One vector is turned by the same rotation once a step. Each row is the vector after some number of steps, and that number follows the row.
The counts run from 0 to 213.
[-21 -10 -34  -3  15   8  -9  -8 -31  41  10   2  25  12  26 -20  16  15
 -26 -33   9   3   3  11 -18 -29 -14 -15 -18  20  -7  -7 -41 -13   7   0
 -16 -23  11 -16   0  -8 -19  23   1  24 -16  21  12  17  17  14 -11  33
   4  16 -22  -6   9   1 -18  -9  -4 -21  21 -33   1   6 -18 -23  43  13
   2  21  32   8   4] | 209
[  4 -18 -33   7  19  10   7   8 -14   2  27   0  13 -14  35 -24 -12  13
  -7 -24 -12 -10  20  24 -29 -27 -17   4 -12  15 -15   8 -20 -21   8  -5
 -11 -22  12   2   2 -11 -25   6  15  -7 -28  24  10  15 -11   0 -26  52
   2  -2 -23  -2  40  10   8 -20   3 -32  28 -13  10   6 -12 -49  25  -1
   5  28  -5  15   1] | 205
[ 10  16  23   0  -5   6 -42 -40 -28   5 -12   6 -13  12 -17  19  15 -26
  12  38  27  24  -7 -15   0   8  28   6 -22  -8  -1 -12  13  17  -2   0
   8  10 -18  17  30   7  27  29 -40   9   0  11   4   2  24  12   1 -32
 -21  28   8   0 -39  -8   0  -7 -27   6  -5 -26   5 -21 -13  10  -5 -17
  33 -15   8 -11  13] | 180
[-36   7 -13   6   8  20 -14  -5 -30  35  -4   8  24  32  12   1  33   0
 -34 -27  20   3  -3  11  11  -9   1 -27 -19  18   1 -18 -46  -8 -10   3
 -10 -17  -5  -7  10  -2 -13  26  -3  37 -17   8   1  13  22  22  -4  17
   4  18  -9  -3  -8   4 -32  13 -10   2   2 -48   7  -3  -8 -21  45  17
   1   5  37  10  11] | 212
[ -4  12   9  26   2  37 -17 -22  -2 -14  17   9 -13  30  25  14  13 -33
 -19  31  26 -11  12  23  10  -2  10  22 -13  28  -5 -25  -2  -6 -17  -7
  14 -15  -6  15   6 -17 -59  27 -46   6 -31   7  16  24  -8  13 -13  11
 -13  16  -9  17  10  39   9  16 -16  -9 -11 -11  14 -28   7  -1  -1   5
   6  10 -16   0  17] | 74
[-29  11  13  26   9  27  -1  16 -15   5   0  33   8  22  23   1  -8  16
 -21  22  -5  -2   7  39  17  13  11  -7   2  21 -13 -15 -19  -4 -27  25
   4 -30  -8  14   1   0 -23 -38  -2  17 -33  -4 -20  -2 -17   9   1  18
  -2   6 -19   8 -10  58 -28  26 -22   8 -33  -6  -8  -2  -3  -6  12 -18
 -35  14 -18 -23  -4] | 119
[-34 -19 -12  31   8  20   2  35  10  -5 -14   7  30   5  15   2  10  20
 -17 -32  -3 -18   6  46  14  -7 -11 -24   4  16  14   5 -40 -16 -20  -9
   3 -25 -12  -6  -1  -1  -1   7  39  27 -28 -17 -23  -8   8  12  -8  34
  10 -16 -13   8  16  15 -24  24  14   0 -10 -31  -1 -16  -2 -38  11   6
 -24  -2   2  12  17] | 23
[  8  11  29  -2  13  -6  43  16 -28 -24  18  29 -16 -14   1   2 -35 -24
  -2   0 -24  -1   9  -8  16  21  30  -6   5   7 -20  -5   7  -2 -11  33
   6  13  10  30   6 -10   3 -35   7 -24  -2  -8 -19  -9 -30 -20  -7  24
  10  21  19   8  32  17   9 -12   3  18  -2   4  15  18  17 -34  -7 -12
 -17   5 -48  14 -32] | 9
[ 30 -15   8  10  -5  -3 -19   8   3 -32 -30 -14  -1  -7  -8  39  19 -18
  32  12  -6   3   8  22   4   5  15  -3 -14 -20  27   2  14  -3 -21 -10
  27  17 -22  19  14   8  47   9   0 -13   0  12 -37 -34  24  -4   3  -8
  -2   5   1  -6  -2 -17   5   3   9 -10 -22 -32  17 -31  -9 -34 -13 -18
  37 -28 -10  -4  28] | 136
[  4 -13  25 -46  -9 -37  20 -15 -39  33  -1   6 -15  15  -8  -1   3  -8
   3 -27 -11  12 -23 -39  -2   2  16 -10  -2   1   4  -2   1   4  -7  19
  -9   6   2   1  13  -9  21  24 -19 -14  41 -20 -28  -7  10 -21   8 -27
 -14  52  29 -16  -2 -21   3 -35  18 -18  -6  -3  -6  21 -11  -6  -4  14
 -11   2  -4  10 -20] | 146
[  5 -26 -13  13  16   8 -28  10   5  -1 -10 -19  24  18  24  10  18  -9
   3   2  16  13  29  19 -19 -30  -7   7 -23  30  12 -37  -3 -14 -14  -1
  15 -15  17  -8 -13  -8 -27  28 -30   3   4  35   4  -3  43  20  10   2
  11  10 -45   3   4  15 -14   5  11 -22 -24 -25   8 -27 -10 -14  11  -3
  24  -1  17 -12  41] | 30
[ -9  -1   4  -9  18  -1  30   4 -28   3  28  12  11  11  15  -9  -8 -29
 -31 -35   0   7  14 -28   2 -11   9 -11  -5  39 -19 -27 -19 -14  -4  21
  -5   1  36   0 -11 -24 -48  13 -16  -3  18  11  11  16   3  -1  -3  27
  21  34   0  11  40   6  -6 -13  19   9  13 -15  19  19  13 -28  21  17
  -9  16   0  33 -17] | 110
[-13  -9  36   4   8   1  37  21   3 -29  18  23 -11  -1   7  -9 -32 -12
  -5 -14  -8  -8   6   3  13   8  14   6  20  31  -6   0   5  -4 -10  16
  -5 -11   8  11   2 -16 -31   7  11 -12   6 -45 -11   3 -29 -14 -10  12
  -1  15  23  26  31  18  11  -3  29   9  -7  19  -5   1  21 -16 -34   8
 -47   8 -50  25 -15] | 154
[ -5  -2   1  -9  14   1  37   5 -23  -2  29   7   6   8  16  -5  -3 -37
 -30 -38   1  -2   7 -23   9  -6   9  -4  -4  33 -14 -20 -20 -16  -3  17
  -2   6  33   2 -10 -24 -45  18 -10  -9  13   7   6  15  -3  -5  -6  31
  18  32   4  11  49   2  -1 -12  19   2  14 -14  21  23  14 -35  24  20
  -7  12   0  36 -22] | 109
[ -4  -5   9  -8  -4  -1 -34 -17 -21  29 -24  -6   2  38   7  23  34  -5
   2  19  13  19  -4   8   3  -5  12  -4 -23   3  18 -25  -3   2 -27  10
  10 -12 -15   1  12   2  13  16 -45  13   5  16 -22 -13  32  12  19 -35
 -10  34 -15 -14 -37  12 -16   6 -14 -19 -39 -27  -3 -19 -23   8  11  -7
  18 -11  16 -33  28] | 35
[-12  14  16   4 -23  10 -18 -28   2  25 -13  22  11   9 -20  17  -1  18
  -7  53  32  16 -25  -5  -1  14  13   6  20  -3 -14   2 -19   0   4  -8
  11   7 -12  -1   6  15  12   8 -16  24   0 -11  16  -1  23  14  10 -19
 -30   7 -10  19 -50  13 -25   2 -38  13  -4  -1 -16  13 -10  30   2 -42
 -19  -4  27 -28 -34] | 83
[ -9  16  18  11 -26  12 -11 -15  10   2 -22  18  10  -4 -30  25  -1   8
   1  55  28  10 -27   8  11  26  18  -1  26 -14 -10   9 -19   1   4 -19
  21  17 -21   8  10  18  29  -1   4  21  -5 -21   4  -8  21   7   4 -12
 -26  -5   0  23 -46   6 -21  16 -35  20   0  -9  -8   7  -3  18  -4 -45
 -18 -13  18 -20 -33] | 85
[-20   1   7 -11  25  -2  25   9 -31  10  23  17  16  11  15 -15 -11 -25
 -30 -28   4  14  14 -28   2  -9  13 -11  -8  45 -24 -32 -16  -6  -3  31
 -12  -6  38   1 -12 -21 -45  12 -15   1  17  12  13  17   4   4   3  21
  21  37  -4  15  31   9 -12 -11  14  11   8 -14  14  14  13 -19  21  15
 -14  15   0  27 -14] | 111
[-38  13  17  21  17  22  -4  13 -21   8   2  36   9  23  19  -4  -9  14
 -21  15  -4   6   8  30  22  12  16 -12  -2  26 -15 -22 -17   2 -24  32
  -5 -32  -6  16   5   0 -20 -33  -4  24 -27  -5 -15   1 -14  14   5  17
   1  12 -14   4 -12  54 -29  19 -26  15 -30  -6  -7  -5  -1  -7  13 -17
 -35  15 -17 -22   1] | 118
[-22  15  11  31   8  40 -18 -15 -10 -16  12  12  -9  35  17   8  15 -36
 -21   9  25 -11   7  20  21  -1  13   7 -18  25  -4 -19 -10   4 -22  -6
   3 -21 -18  16  15 -19 -45  34 -26  18 -35 -12  11  23  -7  14 -20  10
 -10  16   7  17  10  27   4  19  -9   6  -5 -22  13 -38   8  -9  -3  16
   0   4 -16  13  29] | 72
[  3 -11 -25  18  23  13  11  15 -11 -18  27  11   2 -22  30 -19 -22   8
   0 -17 -16 -13  23  30 -20 -14  -9   2  -7   5 -17  13 -15 -15   4  -4
  -9 -16   4  11   4 -10 -12  -7  32  -7 -36  10   2   7 -27  -5 -32  58
   1  -8  -6   4  42   9  11 -12   1 -15  30 -10   9  -3  -5 -56  12  -3
   1  22 -27  20  -2] | 203
[ 35 -10  -9 -15  15 -23  -7  -5 -25  -1   5  -4   3 -42  -8 -10 -24   7
  34   6  -8  27  13 -18 -41 -11   5   0 -13 -23 -17  16  11  -3  28   2
  -1  19  11   8  11  10  50   4  20 -17   8  29   7 -12  20  -7  -9  12
  -7   4  -7  -6  -2 -35   7 -47  -6  -6  39 -14   2  13 -20 -32  -1 -30
  33   2   3   4  -6] | 96
[  6 -19 -11  17 -13  16   3  17  39  -2 -10  -1  26   5  22  16  -5  27
 -10  28   6  -6   9  44  -9  -7 -13  12  26  18   2  -9 -22 -30 -13 -11
  28  -8  10  -5 -28   3 -27 -20  -7   2  -4   9  -2 -15  15   9  12  20
  -1 -17 -49  12  -1  44 -20  22 -11 -22 -25   4  -5  10  -8  -7  11 -39
 -27  11  15 -30 -21] | 124
[ -6   4  20 -14   7 -24  22   2 -21   4  11  29  11 -36 -25 -21 -40  11
  11  -2   1  24  -7 -39 -14   8  15 -11  20  -3 -30  17  -6   5  28  14
 -16  19  14   1   8   6  31   4  33   2  18 -21   8  -2   9  -4  -3   7
  -7  13  19  18  -7 -22 -10 -38   0  28  36   4 -12  32   4  -8 -12 -24
 -25   5  -5  20 -39] | 194
[  9 -17 -17  25 -13  27 -21  -9  39 -21  -8 -21  17   7   7  23  26 -14
  -2  16  33 -11   8  24 -10 -19 -15  17   1  15  15  -7 -14 -24   0 -49
  25  -2  -6 -11  -6  -2 -26  59 -18   9  -8   3  21   9  31  15  -9   8
 -13 -13 -23  26   7  -1   4  17   6 -22   4 -19  11 -29  -1  -8  -2  -5
  17  -6  26   8  18] | 172
[-37  13  10  26  16  32 -23 -10 -23  -2   6  15  -1  28   8  -2  16 -26
 -22 -12  23  -6   4  15  20  -2  12  -8 -21  24   1 -12 -17   9 -15  -3
 -13 -26 -20   8  23 -14 -26  47 -13  30 -29 -21   4  24   2  18 -22  10
  -8  20  18  17   5  12  -5  17   0  11   2 -32   6 -38   6 -11  -1  27
  -1   0 -11  26  37] | 70
[-37 -20 -11  -4  18  -8  12  27 -23  38   6  21  30  -7  18 -34 -18  53
 -11 -28 -13   8   4  13 -14 -11 -11 -23   8  17  -9  10 -34  -8   5  19
 -27 -33  10 -12   0   2   2 -12  38  18  -6 -16 -15  -2   4   5  -2  27
  -1   7 -14  -3   3  12 -30 -13   3  -8   6  -2 -21  19 -16 -20  19  -6
 -42  24   4  -3 -11] | 18
[-10  13  15   0 -25   5 -23 -31   1  31  -7  16  10  11 -13   9  -1  13
  -9  56  34  20 -20  -5  -7  10   8  11  18   3 -16  -7 -14  -2  10  -4
  11   4  -6  -3   0  11   1   8 -28  20   3  -5  19   7  24  14  12 -21
 -29  11 -19  15 -49  17 -23   1 -38   3  -4   3 -14  14  -9  36   3 -41
 -19   3  29 -29 -31] | 82
[-30 -21  -1   6  22   0 -14   9  -6  24  14  17  20  -3  24 -41 -29  45
   7   1  -1  13  19  16 -35 -24 -16   7   3  28 -15   3  -2   2  10  11
 -27 -48  11 -14   5  -3 -23  15  13  18 -11 -22   9  16   4  13  -9   9
 -20   4 -18  13  -7  26 -11 -18   3 -14   4  23 -33 -10 -14   4 -17  -7
 -38  30 -18  -7  20] | 161
[  7   4 -11 -16  -1  -3  12 -10 -51  15   6  14 -15  -9   2   0  14  -7
  -2 -38 -19  -8 -16  -1   7   7  14 -22 -20 -23   1  23 -23  -3  -2  -2
 -10   6 -20  17  30  -2  44   4  17  -1 -20   0 -27  -3 -16 -18 -25  26
  -8  25  31 -22  17 -27  12 -22  -1 -10  28 -40  15  16 -14 -52  23  11
  15   0  -6  21 -15] | 102
[-39 -19  -6   8  16   9 -26   7 -10  34   4  17  21   4  20 -33 -15  51
   2   4   5   4   7  29 -27 -20 -15  -1   1  17  -5  12 -17   1   4   3
 -30 -50 -12 -12  14   2  -7  17  21  30 -25 -28   4  16   5  17 -14  11
 -23   2 -15   7 -19  23 -15  -9  -5 -18   4   9 -36 -18 -19   3 -11  -5
 -35  25  -6 -12  21] | 163
